One turning vector, and how many ticks it has turned:
The counts run from 0 to 205.
[-43 -10  -6  20  15 -23   1 -22 -26  65   5  18 -17  -8 -11  -5 -14  -5
 -10 -24 -29 -19  21  -8   2 -10   4   0  11 -41 -26  25 -14  43   4  -4
  24  22 -10 -27   8  16 -11  -3   2 -46  19  -2 -37  -4  -1 -40  16 -49
  10  20  16 -10  15  29 -15  -2 -17  15  -5   2   3]  202
[ -2 -18 -14  -8   3  24 -15  19  46 -21   2   9 -23  29  33 -11 -11   6
 -13 -17   3  51 -47 -22 -25  11  33  14 -12   4 -31  -7 -19 -30   2  -1
   1 -12  24 -22 -33  10   8  31 -13   8  30  -7   4   5 -25  54 -39   3
   9  30   2 -12 -42   0  31  -8  16  44   9 -31  -3]  89
[ 33 -19  11 -17 -25  11   3  25  10 -16  -7  10 -39 -11 -20 -16  -1  -4
 -19  20  -3  59   2 -26  -4  -3  34  -1  10 -33  -4  -9 -29  -9  12  -1
 -14  -4  23 -24 -26  31  47  26  -9   4  16 -11   4 -25  -1  24  15  -2
   9  27  14 -56 -49 -46   4  15  -1  11  20 -51 -26]  23
[ 23 -34  -2 -37  -9   1   5  24  -1 -17 -17  35  -7 -16  -1 -10  -8   5
 -31  63  -9  24  10  -7 -20  -6   7 -17  44 -30  15  -6 -32 -15   2  10
  -1  -5  37 -22  -4  32  52  26 -44  21 -26  -8  13 -24 -21  23  10   4
  15  17 -12 -36 -41 -34 -12  24   0  -8  21 -69 -19]  176
[ -6 -27  15   1  -8 -20  18 -17 -75 -15 -44  20  -9 -20 -38  11 -47   2
 -39 -10  -1  -6 -20   2 -10 -22   4  -1  42 -15  36  20 -27  10  12  23
 -14   3 -46 -25 -15  -1  35 -23  29 -25 -19   6 -18 -15   2 -30  20  25
 -18   6  59  -2 -35  -9 -25   7 -11  10 -19 -43   7]  172
[-44 -40 -38  11  -6   8  -5 -16 -23 -38 -24  14   9   2 -14   2  17 -48
  30  28 -17 -15  21  27  -1  18  23  21  18 -32 -16 -24  24  34   7  -4
   9   6  -5  -7   6   6   1   5   8  22  33  20 -11 -19 -17  20  16  -9
  -9 -29 -24 -26  56  24  -6 -20  -1   1 -13   3 -23]  123
[ 27   3   8  22  -8   1  24   2 -31 -14 -15   7   5 -37 -26   4 -12  10
 -51  -9  -6  27 -11 -26   4 -19  10  -7  42  -9  44  26 -31 -13  13 -22
 -13 -13   2 -34 -19 -11  14 -16  -1 -40  -5   9 -50 -40  10 -15  16  53
 -15   6  24   4 -44 -18   1  -8  10  20   7 -42  14]  25
[-20 -25   5  37  27  12  16 -42   0  -2 -33   3   3   8  13  40 -10 -18
 -33 -31 -22  -2  -5  -3   2  20   5  -1  -3 -22 -24  32 -16  -5  34  32
  17 -28  -2 -26  12 -29  10 -14  73 -44  51  33 -26   3 -24   3  27   6
  20 -34  17  15   8  18  22 -22  -7   9  -7 -18  15]  135
[-51 -28  -2  26   9 -11  14  -3 -10  22 -19  37  23  -8 -25 -56 -33  -3
   9  24 -22  11  -2  -2  -3   2  47  29 -15 -21   2  -8  24  36  -8 -15
  24  10 -17  -9 -44 -10 -49   6 -28 -19   8   5 -48 -19   1  18 -20 -21
   3 -11  -4 -20  29  13  -8 -26 -30  -9   5   8  33]  64
[ -2 -27  15  -7   2  16  14  12  32  38 -15  24 -20  -3  -5 -22 -13  -5
 -11  34  -7  28 -16   4 -13   4   4 -11  11 -16  -8  -9 -54  -3  35  17
  18 -14  41   4 -16  40  41  41  -6   1   6   9   0  25   3  37  13  -6
  14  15  -3 -32 -50 -44  11  23  -1 -47  24 -58  -7]  8
[  3 -11  49  24  10   2  29 -17  -5   4 -35  -4 -15  11 -19  14   3   2
 -42 -32 -12  23   2 -26  24   6  12   2  19 -28 -24  13 -34  -7  40   6
   7 -11  -4   7  -7  10  26 -13  66 -51  34  32 -17  13  -8 -19  19   3
  10  -3  30   6 -61 -38   5 -16  -3   7  12 -33   6]  3
[ 33  -5   1   1 -14   0  28  13   3 -26 -20 -10 -39 -10 -11  23  22 -36
 -26 -19 -11  32   4  -9   4 -13  18  -9  18 -12  -1  41 -39 -13  23  -3
  -7 -13  30 -24   0  10  30  13  50  -6  36  27   5   5  13  16  31  16
  -2  25  31  -8 -53 -19   4   6   7  15   6 -47 -11]  163
[-28 -15  22  13  -2 -36  24 -20 -59  28  -6  17  -3   6 -27  12 -13  24
 -46 -23 -29  13  14 -16  10 -20  19   7  24 -44   0   5 -19  10  17   5
  10   2 -23 -20 -18  -2  16 -16  10 -59  -3   2 -40 -24 -21 -34  19 -14
  -4  -7  16 -20 -13  19 -32 -10  -6  40   2 -10   9]  194
[-54  -7 -26  26 -12 -17  -7   1 -18  22   4   6  -8 -11 -17 -40  -1 -20
   5  25 -45   4  36  16  -5   0  24  16 -12 -46  -9   4  14  52   4  -9
  30  24  -5 -26 -12  10 -22   1 -31 -27  26   7 -48 -18  12   5  -6 -53
  12   4  -9 -19  56  31 -11 -36 -26  15 -13   6   2]  57
[-57 -27 -19  -6 -14 -33   7 -11 -19  39 -15  31 -19  17   9 -34 -12  -4
  -9  17 -28  -3   2  20 -10  -7   3  22   9 -61 -23  -2  -7  35  -4  -4
  20  15  10 -27 -18  35  11  20 -48 -21   0 -26 -26 -22 -30   5  -4 -55
   7   3 -25 -20  36  20 -28  13  -3   9 -10  -3   4]  50
[ 12 -48   6   2  39  27  12  19  16 -21   1   4   3  16 -11  43  -7 -16
   2  11 -24  13   0   4  -2  -6  10 -26  -6 -14   1  43 -18   4  43  43
   2 -34  11  15  25  -9   6   7  48 -15  31  32  26  25  -3  41  32   9
  12  -1  20 -25 -13 -13  24   3 -33 -25   3 -53   8]  141
[  7 -29  17   5  35  10  -4  10  19 -47   3  23 -23  15   7   4 -50  26
 -17 -19  -5  39 -42 -44 -29 -17  31   2  -7   9   1  33 -20 -21  -7  31
 -20 -12   5 -31 -18 -23  15  -1   4  13   8 -14  11   9 -18  37 -38  16
   3  27  41   3 -43  -3  17  10   0  10   6 -54  18]  90
[-35 -34   7  22  -1 -24  28 -10 -11  20 -68  41 -20 -13 -11 -46 -21 -25
  -8   3  23   0   7  16 -14  30  -1  38  16 -18 -15 -17 -28  16  32   4
   6   5 -15  20 -22  31  13  25  36   9  16  18  -8  32   2   0 -12 -22
 -11  17   6  -5 -22 -10  -4  18 -22 -33   0 -33  -8]  152
[  5 -25  -9  -5  -5   1  -8 -13   6 -74   9  -3 -25  27  -1  45  -5  22
  -9 -23  -6  23 -15 -25 -23 -10  26  23   9  -7   2  22   9 -14   5  22
 -36 -25 -18 -33  -9 -27  25 -35  40  -6  14   9  24 -36 -24  26 -11  22
  -9  23  36 -21 -14  -2   9   7   2  53  -3 -43 -14]  105
[ 40  -7  -3   0  12 -21  -6  17 -19 -28   2  12  -2 -27 -24  28 -31  -8
 -35  12 -26  13  -8 -30  -8 -39  -8 -24  30 -16  40  42 -46  -3   8  18
   0  -6  19 -28  10   4  17   0 -13 -28 -18  -1 -14 -25  20  14  14  26
 -11  25  24   0 -24  -7  -2   6  -1  25   3 -55  17]  32
[-50 -32 -35  17 -17  -6  -6 -50 -20 -35 -33  18 -13   5  11 -34 -23 -20
   4  13   2  -9 -13  18 -37  27  21  59  17 -16 -13 -34  17  35 -16  -5
  -8  14 -20 -31 -26   2   5 -21  -2  15  -2   4 -14 -31 -53   0 -20  -6
 -17 -18 -15  -6  29  29 -16  -5  14  26 -13  -5 -31]  108
[-27 -46  -7  14  43 -29  -6 -35 -47 -32   3   8   6  11  -8  35 -11 -18
  -2 -24 -21 -39 -14  22 -37 -13  -1   8  15 -13  -6  30  10  18  -1  30
   4  -9 -42 -24  16 -16  12 -24  56  -8   8  41  -8 -10 -31   6  10 -13
   9 -21  33 -14  32  23 -15  -1 -13  17 -34 -27 -18]  121
[-27 -29 -31  11 -11 -33   7   1 -42   5 -13  29 -44 -38 -37 -39 -10 -17
   9  12 -15 -15  31   9 -19 -25  -6  24  34 -23   9   1 -16  41  -7  -7
  25  23 -19 -11 -18  41  19  11 -12  -1  -4  -6 -18  -8  13 -14  21 -31
  -9  35  -3 -30  11   4 -33  12   6  27   1 -35  -9]  35
[-26 -26 -40  20 -11 -16  -4 -13 -47  -3 -46  30   5 -53 -18 -19 -11 -51
  -8  50 -21 -25  32  10 -20   3  -5  -3  42 -42  19   8 -24  37  17 -18
  11  19   5 -27   1  24  18  -2 -31  -6  -6  15 -36 -20   7 -16  38  11
 -15  -2 -15   4  31  17 -24   3  13 -10  -7 -19   8]  181
[-19   4 -38  10 -22 -28  13 -27 -50  -1 -13  13 -48 -41 -22 -19  -5 -23
 -11  -3 -30  -9  26   0 -24 -12  -3   6  30 -37   5  15 -17  43  -2 -11
   1   4  -9 -49  -9  15   5 -24  -6 -23  19   4 -35 -18  25 -33  12  -9
 -17  29  13  -2   9  29 -12   5  -7  42  -7 -15 -15]  34
[-16   2  23  25  22   7  26 -15  17  30   6  -3  -5  17   8  -7 -27  15
 -41 -51 -35  32 -13 -34   1   0  19   4 -16  -9 -27  36 -19  -2   9   1
  11 -11  -5 -39 -12 -29 -19 -12   3 -60  59  -6 -49 -13  -3  14 -22  13
  18  12  13   0 -14  14  23 -44 -24  34   2 -13  41]  69
[-48 -26 -12  26  17   2  -7   6  10 -19 -12  34  14  -2  -5 -62 -37 -26
  17  28  21  22 -42  -5 -34  29  32  25 -18  11  14 -26  11  33 -14  -5
  -7  19  -7 -13 -48   4 -22  23 -18  34   1   6 -12 -11  -7  42 -53  19
  -8  22  -5  -1  -5  -5  19  -3  -3 -24  -6 -20  15]  87
[-31 -22 -32  35   0 -15   8 -40 -36 -56 -27   2  13 -10  -1  -2 -25 -14
 -26   9  -3 -17 -28   7 -20   1  34  27   9  -2  26  -2  19  32  -3   3
  -6  -5 -32 -32 -21 -27  -3 -43  25   5  15  20 -32 -46 -32   8 -23  26
 -36  -4  -7  14  13  33  -9 -28  13  31 -15  -3   0]  107
[ -3 -29  19 -34 -13  -3   4  36  -8   0   9  11  -4  22 -40  -6  15  27
 -15  22 -24  45  13 -24   3 -22  40  -5  17 -41   2  13 -20  -1  27  22
   1   0  29  -5  -5  12  33  25 -25 -12 -14 -13  22 -31 -24  30  28 -45
   9 -10 -13 -75 -21 -28 -19  -2 -22  13  28 -30   5]  191
[-12 -29 -26   1   8 -42   2 -34 -72   2 -35  31 -15 -38 -27  -6 -29 -14
 -10  19 -13 -29  41   5 -22 -23 -14 -10  44 -22  26  36 -36  18  20  23
   8  18 -18 -31   2  23  28 -12  -1 -17 -24  13 -30 -13   1 -36  25  -4
 -14  12  16  -5  -2  17 -18  10  -4   3 -14 -48   0]  180
[ 20 -18  18  27  -9  48  39   3  14  -3 -19   7  12  14 -20   9  12 -18
 -39  -3 -13  45   1 -33  35  21  25 -14   1 -26   0   4 -29 -15  49  15
  -9 -32  18   0 -18   5   4   6  39 -35  37  37 -22  -1  -7  11  13  11
  13   0  16  -9 -43 -45   6 -19 -12 -20  19 -20  -2]  2
